One turn sends every row of this set to another row. A few are shown first. Where does it send the rows asked after them?
nopi: [ 13   4  17 -12   8  -4   7  -3  -4 -10  -5  18]
niso: [  0  -5   3   2   0  -9  -4   3   3 -16 -16  -5]
tilob: [11 -3 -1  0 -2 -8  5 -3 12  8 -6 12]
supoz: [ -5  16  10 -15  -9  -3  15  -2   6  -2 -15   6]
pog: [  2  17   3 -10 -10  -7  14  -3   0   3 -12  12]
tasiz: [ -2  16   3 -13  -7 -13  16  -3   0  -5  -9  11]
zum: [  3   0  14  -2 -17   0   7   7  -3 -16 -25  10]
gure: [ 11   3   2  -4  -2  -8   2   2   8  13 -11  14]
foral: [ 15  -1  -2   0  -3  -6   8  -4  11   7 -11  14]
sive: [  6  -4  14  -4 -17   2   8   8  -3 -13 -25   6]
koz: [  4  -3   2  -1  -5  -5  -7  -2   6 -15 -20  -6]
bom: [  9  -3  17 -10   3   9   4  -8  10 -19  -9  11]
tiret: [  5  -3  10  -3 -13   6   4  10   1 -17 -25   6]
Tok: [  4  -5  -3  -1   8  -6  -2  -1   8 -11 -14  -4]
Bipa: [ 13   8  16 -12   5  -3  10  -3   0 -10  -2  20]
mak: [  3  -3  -3   4   0  -7   1  -2  11 -14 -18  -5]
pofi: [ 13   2  -5   0  -2  -9  -1  -6   9   6 -12  10]
Sido: [  0  15   5 -11 -11 -11  18   5   0  -4 -12   7]
Lisad: [  2  -2   0  -1   1  -8  -5   0  10 -16 -12  -6]
sov: [  6  -3   3  -9   6  -1  -3 -10   2 -12  -4  21]
Pem: [  1   2  15 -15  -6   8   0   3  -2 -17  -3  16]
Tomiz: [ 11  -6  10  -7   8  -4  -1  -8   6 -12  -5  22]
fefa: [ 12  -2  -2  -9  -2 -10  10  -2   8   8 -11  17]
Fik: [ -1   0   1   1   0  -4  -4   0   9 -18 -14  -7]
Keso: [  5   0  20 -16  -2   5   2   3   2 -13  -1  16]
Paf: [ -4  17   4 -11  -8  -7  18  -1  -1  -6 -12  12]
sofar: [  9  -1  -5   1  -4 -13   9  -1   7   6 -14  15]
mufi: [ -1   4  12  -8 -20   3   6   4  -3 -10 -25   5]
Dopu: [ 17   6  13 -14   2   0  11  -5  -6  -8  -6  17]
merom: [  3   1  21 -11  -3   8   5   3   0 -16  -6  17]
puzu: [ 13  -6  -2   2  -2  -7   6  -5   9   7 -14  14]
lenas: [  2  -2  13  -5 -15   1   1   2   5 -13 -31  10]
Sok: [  7  -7  17  -7   5   5   2  -7   5 -20  -9   8]
sona: [  8  -3  10  -6   9   0   0  -8   3 -15  -9  23]
Kez: [  0  16   7 -17 -11  -6  18   3   2 -10 -13  11]
vol: [ -1  16   2 -10 -10  -8  18  -2   8  -4  -9  14]
Puz: [  8   0  14  -5 -21   2   8   9   0 -11 -23   9]
ridul: [ 14  -5   0  -1  -3 -12   5  -2  13   7  -8   9]
nore: [ -2  16   6 -11 -10  -7  21  -5   4  -5 -11  13]
Fabal: [  3   2  12   0 -16   2  12   7  -2 -14 -26  10]
fivu: [  1  -2   9  -2 -20   1   7  11   4 -12 -22   3]
kor: [  7   4   2   0   5 -11  -7  -1   6 -12 -20  -2]
midir: [ 13  -6  13  -8   3  10   2  -9   4 -17 -10   6]
kuro: [  5  -3   4   3   2  -8  -5   2   6 -16 -13  -6]

merom moves to Sok
pog moves to mufi
Where do these go?
Pem moves to midir
foral moves to Paf
Puz moves to Fik
Kez moves to tiret
Keso moves to bom
Sido moves to fivu
zum moves to kuro
lenas moves to kor
Fabal moves to niso

